The rows below fall into families. The same turns and mirrors carry the whole set onto itself and the rows of a family onto each other. For each named row, which other rows are in its family? Write them in the order they are listed.
These 36 rows form 6 families of 6 rows each.
volu: [-10   0  -9 -11  -2   2  -6 -38 -21  11 -11 -14  14   6  33  -7  19  39
  -4 -17  -8  20   5  23   8]
bof: [-29  25 -16 -14  -3  14 -18 -10  -3  15 -10 -23  16  -4  34  14   6  25
  10  10  -8  12 -15  24  -2]
Nup: [  4   6 -15  -7  -4  11 -14 -34 -19   7 -11 -11  21  12  38 -11   9  30
   2 -22 -12  15   7  20  16]
Pof: [  9  50  32  -5   1  18  -8 -26  33   6 -27 -17 -22  -3 -31  -6 -32 -16
  -7  29  -7  21  -1   8  -6]
tob: [ 16 -23 -11   7  -9 -18   7 -17  48  18 -14  20  -7 -11   4  31  12 -11
 -17  42  -5  20   8  -9 -16]
Dete: [ -6   6 -10 -12   1  18 -17 -31 -24   3  -7  -8  19  10  33  -3   9  38
  -1 -16  -3  17  -2  24   7]
saleb: [ -3   4 -10 -16   9   9 -11 -35 -22   3 -12 -13  19   9  41  -6   4  34
  -3 -21  -6  16   2  20   5]
Savub: [-26  27 -18   2   9  13 -21 -16  -5  10 -21 -14  17  -9  46  14   6  17
   8   7  -6   5  -8  20  -9]
Piba: [ 36 -54  -4  -3  -3 -16   4 -42  24   3 -12  22  -6   7   9  10   1  -3
 -19  19  -3  18  17 -11   2]
Vada: [  4  59  25  -3  -4  25  -8 -26  35   4 -25 -11 -26  -2 -21  -2 -31 -14
  -7  33  -8  29   6   6  -4]
Fet: [ 31  29  30 -12  11  21  -6 -50   9  -9 -21  -9 -22   8 -24 -26 -34  -3
 -17   4   2  28  19   3  10]
tof: [ -2  51  21 -10   2  26  -3 -37  31  -4 -31 -16 -30  -7 -26  -3 -26 -15
  -3  29   1  33   8   4  -3]
Nem: [ 36 -47 -10 -11 -10 -11   1 -42  35   0 -17  23 -10   9   9  14   9   2
 -28  20   2  26   4 -12   6]
fira: [-31  29 -16  -7  -3  17 -17 -12   3  13 -16 -16  16  -3  46  15   5  19
   7  12 -16  16 -12  22  -7]
lifa: [ 28 -55  -4   0  -8 -11   1 -36  30  -2 -18  30 -10  12   7  12   6   0
 -20  21  -3  13  17  -3  -2]
guzu: [-29  29 -25 -11  -5  12 -24 -15  11  20  -9 -19  17  -5  40   8   6  14
  16   8 -14  15  -8  16  -4]
Kede: [ 14 -19 -14   2 -12 -10   4 -25  49  18 -23  22 -10  -1   1  38  -2 -11
 -16  46  -9   1  10  -4 -20]
Tosok: [-29  21 -19 -12  -5  14 -26  -9  -3  21 -22 -15  20 -12  38   4   2  11
  13   6 -18  15 -10  18   2]
rud: [ 12 -24 -12   7 -15 -10   0 -19  48  14 -15  19  -8  -4  12  35   3 -17
 -10  50 -15  14   5  -9 -13]
nazap: [ 26 -21 -20  -1 -13 -12  -5 -19  48   8 -17   9  -8   0  10  35   8 -13
 -24  51  -9   9  -1  -9  -9]
koguz: [ -3  10 -12 -11  -1   8 -22 -29 -25  15 -16  -2  22   5  33  -9   8  29
  -1 -25 -14  15   6  18   2]
pavav: [ 10 -34 -12   1 -11 -15  -2 -13  48   9 -18  13 -11  -1   8  31   2 -13
 -11  48 -10   5   7  -4 -13]
befo: [ 37  24  30  -4   4  26  -6 -50   6 -15 -29  -8 -17   4 -21 -25 -39   2
 -14   6  -9  35  14   9   6]
Fero: [-13   6  -8  -8   2   4  -7 -34 -20   7 -22  -4  16  -1  44  -3   4  32
   1 -23   2  16  -2  25   8]
Mag: [-34  20 -21  -5  -3  15 -23 -20  -1  12  -8 -21  15  -9  39   8  16  17
   4  21 -14  12  -8  22  -6]
fati: [  8  53  23  -7  -1  17 -11 -29  37   4 -25 -16 -22  -7 -22  -2 -40  -6
  -1  29 -13  33   2   6 -19]
lomeb: [ 33 -50  -8   3  -3  -8   6 -37  25  -1 -10  25  -3  -7   8   8   7 -12
 -26  29   4  22  13  -6   3]
nep: [ 28  41  26  -6   3  21   2 -52   3 -15 -24 -11 -24   6 -29 -16 -25  -6
 -19   6   3  25  24  10   2]
seses: [ 16 -22 -13  -6  -8 -10 -11 -21  53  17 -17  12 -13  -3  17  37   3 -16
 -18  50 -10  10   7  -6 -18]
vab: [ 30  28  32  -8  12  22 -16 -55  12 -20 -26  -7 -18  11 -22 -21 -35  -3
  -8  14  -2  34  20  17   0]
Vosis: [ 41 -51  -1  -8  -9  -7   2 -42  28   5 -22  21 -12   9  16  16   4  -2
 -29  18  -5  21  18  -2   9]
zamu: [ 10  51  31  -7  -2  11  -6 -32  35  -1 -32 -17 -23   1 -23   1 -35  -8
   2  31 -10  34   9  19  -8]
kub: [ 29 -55  -8  -8  -1   0   7 -48  29   0 -26  26  -8   3   4  12  -5  -5
 -20  25   2  12  15  -6   7]
Sim: [ 39  36  35  -3  13  23  -8 -43   7 -19 -20  -6 -16  -2 -23 -24 -25   2
 -14   2  -1  20  14   9   5]
tor: [ 28  28  38  -5   7  27 -10 -49  12  -8 -25  -2 -19   9 -31 -25 -28  -5
 -17   5   0  28   9   7   5]
rogi: [  3  55  32  -9  -2  21  -6 -25  39  -2 -25  -8 -25 -16 -20  -8 -28  -7
   2  23  -4  29  -4  10  -3]

The rest of the family of Pof: bof, Dete, lifa, pavav, tor
The rest of the family of zamu: Nem, Tosok, nazap, koguz, vab
The rest of the family of befo: Nup, guzu, fati, seses, Vosis

The rows below fall into families. The same turns and mirrors carry the whole set onto itself and the rows of a family onto each other. For each named row, which other rows are in its family? Write them in the order they are listed.
These 32 rows form 4 families of 8 rows each.
ril: [ -8   7  -1  -2   0  -7  24 -20  26   4  -6  28]
luku: [  3  -3  -8   8  -4 -10  26 -14  34   1  16  16]
Kunu: [ 22  23  13  13 -27  -6  -2   0  -9 -28  23  24]
panep: [ 10   3  -1   4 -12 -23 -18  24  26   0 -17  -4]
vaz: [ -1  13  -5  15   7  11  14 -22 -36  -3  29   1]
kun: [ -1   9   9  -2 -45  -5  -1  19  24  25  -4  -9]
befab: [-16   2  45  10  13  19   6  15 -12  -1   7  20]
gez: [  2  14  24  16 -12 -16   8  33 -33  25  -5 -23]
gaf: [ 17  34  -9  18 -16   4  40  15 -19  26  10  -2]
gidov: [ 27  23  19  24 -15 -24 -11   6  -5 -20  10  13]
puvad: [-11  -7  35  -1  14  22  -9   4   2 -12  -1  17]
Nudi: [-23  -6   0  -4  10   3  23  19  -2  29 -13 -26]
mov: [  0   9 -14  22  -3  -6   9  10  25  -7  40  15]
Pas: [-29  -5  -5 -15  -2  20  33  13  -5  21   0 -15]
nit: [ 15  22 -12   1 -22  -5  29   7  14  20  27 -27]
ramop: [ 15  16 -31  -2 -29 -23  15   4   2   2   4 -22]
rigid: [-17  -4  26   7   6   1  -7  12 -25 -19 -16  25]
lida: [ -4  21  21   0 -12   6  -4  33 -45   0  -6 -18]
Danav: [-18 -17  22 -10   0  -8 -18   4   9 -25   1   1]
zosu: [ 10  25 -21   9 -30 -26  31  15 -13  13  12 -19]
Raz: [ -3   4 -10  -8  -4  13  14 -14  22 -24  16  21]
num: [ -6  25   3  11  -1  20  18 -26 -19  10  29 -17]
zugez: [ 31   4   0  34 -12 -10   3  13 -19 -21  25   6]
Rif: [ -1   8  28 -14 -13   2  13   9 -36   8 -29 -17]
dile: [-32  14  14 -26  -4   6  19   6   8  22 -15  -9]
nakag: [-12  15  14   5  -4  19  40  -4 -37   1  27   1]
Burif: [ 12  18  17  47 -13 -17  -6  13  -8 -13  -7 -14]
ven: [  6  11  14  11 -16   3  -3  39 -36  -3  17 -30]
Sez: [  5  -8  11  -2 -15 -23   4  45   9  -9 -18  15]
pekev: [  0   9   4  10  28   1  23   0 -35 -24  15   7]
donot: [-13  -1  -4 -38  -4  13  27   6  -2  15  17  12]
lor: [  0   5  18  -7 -23 -15   8  41  25   4 -19  -2]

The rest of the family of ven: ril, Kunu, befab, Nudi, ramop, num, Sez
The rest of the family of gaf: kun, mov, Danav, Rif, Burif, pekev, donot
The rest of the family of zugez: panep, gez, nit, rigid, Raz, dile, nakag

The rows below fall into families. The same turns and mirrors carry the whole set onto itself and the rows of a family onto each other. For each named row, which other rows are in its family? Write them in the order they are listed.
These 30 rows form 6 families of 5 rows each.
zanet: [  5  15   8   1  -4   8 -26  -4  18  36  19  12  12  21   6]
semu: [ -2 -14 -12  14  26   3  11   3  12 -49  -8  37 -34   1  -8]
Diri: [  1  -9 -16 -20  21  46  21  -8 -19 -27   8  30 -17  13   6]
goko: [  3 -13   8  29  -4  -9  -6 -13  49 -20   7  24 -20   9   0]
gak: [ -6  15  -1  23   2   7 -28   7  18  19   4  13  20  38  -1]
Ber: [  0  -3 -14  21  33  -6  20 -14  22 -41  -6  20 -26  -4  -8]
neter: [ -1  -9 -22   1  31   4  11 -22  18 -26   4   9 -44  -4 -26]
Tar: [ -6   8 -18 -31  16  33  -5  11 -21  19  10  19  11  23  10]
vak: [-21  14  -2 -30   1  39 -10   6 -10  22  12  27  -2  27   4]
tabek: [-11  -9  -4   6  31   6  21 -14  12 -43  21  26 -36   4 -19]
miz: [-17   3 -17 -22  28  33  10  14 -25 -23  -5  41 -22  13  -4]
vazi: [ -2   8  -2  25  24  -9 -19  -6  46  -4   8   4 -21  22 -27]
Rer: [ -9  -4 -31 -18  39  25  23   6 -18 -30  -5  23 -13   7   0]
sib: [ -3 -12 -34 -16  12  28  18 -18 -28 -17  -1  19 -18  -4   1]
Funub: [-10  22  -8 -18  -3  37  -8  -2  -4  24  -9  35   8  24  19]
Maba: [-11  13   3   5  -1   0 -40  -2  29  22   3  30   8  24  15]
rar: [ -8   5 -24  -6  -3  33  -2  -5 -20  23  -8  46  12  21   8]
Gegig: [ -8   5  13   2 -19  13 -21 -10  36  27  20  18   0  23   7]
Vige: [-14  -2  -7  35  18   2 -13   2  52  -6  26  13 -18  16 -15]
ter: [-21  15   3   8  -8  -2 -22  -1  42  21   8  20   8  21  14]
Rig: [  7   1 -11 -21  21  45  16  -1 -27 -16  -5  39 -19   9  -1]
pok: [-20  18 -15  24  -6   8 -19   3  25  27  12  28  13  33   4]
pomat: [ -6   4 -21  -3  -6  30  -6   1 -27  10   1  21  22  22  17]
gufaz: [  4 -22 -24 -14  23  40  13 -14 -21 -10  -6  39 -18  -5 -11]
zoli: [  1 -27 -14  11  35  20   6  -8  23 -29  13  17 -37  -7 -27]
vara: [  0   4 -10 -21   3  44 -16  -1  -8  13  -4  32  10  27  26]
zuzu: [  8   7  10  31   6 -14 -10 -19  44   0   9  13 -11   4  -6]
tuv: [-11 -12   3  21  13 -19  -8   0  48 -21  22  15 -19   6  -9]
bekof: [  6 -18  -5   3  32   9  17   0   5 -44  14  28 -35  -1 -18]
nafo: [-17   4   7  22  17 -24 -16  -9  42 -12  17  27 -20   9 -14]

The rest of the family of sib: gak, neter, vazi, pomat
The rest of the family of zanet: Ber, Tar, Rer, zuzu
The rest of the family of miz: semu, goko, vak, Gegig
The rest of the family of Rig: Funub, ter, tuv, bekof
The rest of the family of gufaz: rar, Vige, pok, zoli

The rows below fall into families. The same turns and mirrors carry the whole set onto itself and the rows of a family onto each other. For each named row, which other rows are in its family? Write them in the order they are listed.
These 18 rows form 3 families of 6 rows each.
pum: [ 15 -46  18 -21  29 -19 -14  17]
Masuv: [  3 -27  19 -23  24  -1 -22  -5]
Bovo: [-29   1   5   4  31  32   2  26]
riso: [  5 -29  17 -26  34 -20   4  55]
gupi: [ 13 -57  10   6  36 -14  -2  39]
tofut: [-16 -31   3  28  32  29  -6  13]
kas: [-24 -16 -18  28  28  13  14  27]
nuro: [-28   1 -11   5  20  13   1   1]
Zagus: [-14 -20  10   0  26  23 -17  -8]
kup: [-12  -1   0 -25  16  -9  -6  -2]
nuf: [ -2 -10  21 -43  27 -10  -7  28]
lazo: [ -3 -51   2  30  38   9   2  37]
zefo: [  5 -21   2 -32  20 -33   0  20]
Tur: [-19   5  16 -26  27  16  -8  14]
tebi: [  8 -38  -5  -7  27 -34  11  45]
Liso: [ -4 -34   8   4  40  -4  14  68]
zufur: [-23 -18   1  20  39  22  13  52]
pigun: [ -7 -36 -15  22  30 -12  18  49]

The rest of the family of Zagus: pum, Masuv, gupi, tofut, lazo
The rest of the family of Bovo: riso, nuf, Tur, Liso, zufur

The rows below fall into families. The same turns and mirrors carry the whole set onto itself and the rows of a family onto each other. For each named row, which other rows are in its family? Write them in the order they are listed.
These 32 rows form 4 families of 8 rows each.
Doga: [ -8 -24 -28 -17 -14 -26  11 -31  15   2  12  21]
sus: [ 25  22   5  26   4  13  16  17 -13   4  25   5]
Potug: [ -6  -3 -10  20  -6  -8  24 -45   3 -15  35  22]
diso: [-19 -14  -2 -10 -24 -13 -29 -19  24 -22  18  20]
zivu: [ -3 -16 -13  -4  -1   8 -22  33 -14  13   2  15]
lem: [ 21   1  -6   2  -5 -18  34 -36  14 -10  31  21]
Roko: [  3 -14 -30  -8 -12   6 -10  41  10  10   6  17]
didog: [ 16 -11 -31  12   7   7  20   5 -22  23   9  12]
gebur: [-15 -16 -23   9  -2   7 -12  24  -6  14 -14  24]
pegu: [-15 -20 -24  -8  -6 -27   6 -32  26 -13   4  16]
gop: [ 2  8 17 -6 -2 19 -4 40 14 11 12  9]
gidu: [-10 -37 -17 -10  -3 -21   8 -34   8  -8  18  24]
domen: [ 14  -6  -2  -6   8 -11  31 -34  11 -21  40  12]
beno: [ 10  12  15  13  -1  22  28  19 -15   8  18  29]
Lebu: [-17  -8  -7  -6  -6 -11 -21 -16  43 -11  26  -6]
tasim: [  6   1 -16   3   1 -19  31 -41  18 -21  21  16]
fega: [20 27 -3 15 13 22 20 24 -1 -5 17  8]
fot: [-11  10  25   7   1   0   6 -31  26 -13  34   2]
Sisa: [ 25  13  -2  10   8  19  13  22 -25   0  25  15]
Kevod: [ 11 -10 -32  11 -12   9  21  21 -19   8  12  38]
Luto: [ 15 -17 -27   2  10   8  10  21 -27  13  11  18]
Kom: [-21   2   4  -6 -16 -19 -15 -22  37 -22   7  11]
Dun: [ -3  22  -2  12 -10  20 -22  34   7  -4   2  13]
kufas: [  7  14  12   4  -4  19 -19  34 -11   0  15  11]
lolel: [-16 -14 -27  -1  -8   3 -16  24 -11  21  -3   7]
tabid: [  4  21  23   2 -17 -17   5 -15  28 -25  34  11]
ruz: [ -7  19  10  13 -10   9 -21  35  -1   2  13   0]
Tino: [  6  16  13  -6 -13  -3  -6 -19  27 -35  40   8]
rezal: [-25  -3   0 -17 -26 -24 -18 -10  29 -13  15  13]
kupo: [-11 -20 -42   6 -13 -19  -3 -29  20 -13  26  14]
voz: [  8 -10 -24  12  20   9  30  13 -15  14   1  18]
bisik: [  0  22  12   5  -9 -11  10 -31  30 -31  23  11]

The rest of the family of pegu: zivu, tasim, Sisa, Luto, Kom, kufas, bisik
The rest of the family of tabid: Doga, sus, lem, didog, lolel, ruz, rezal
The rest of the family of voz: diso, gebur, gidu, domen, fega, Dun, Tino

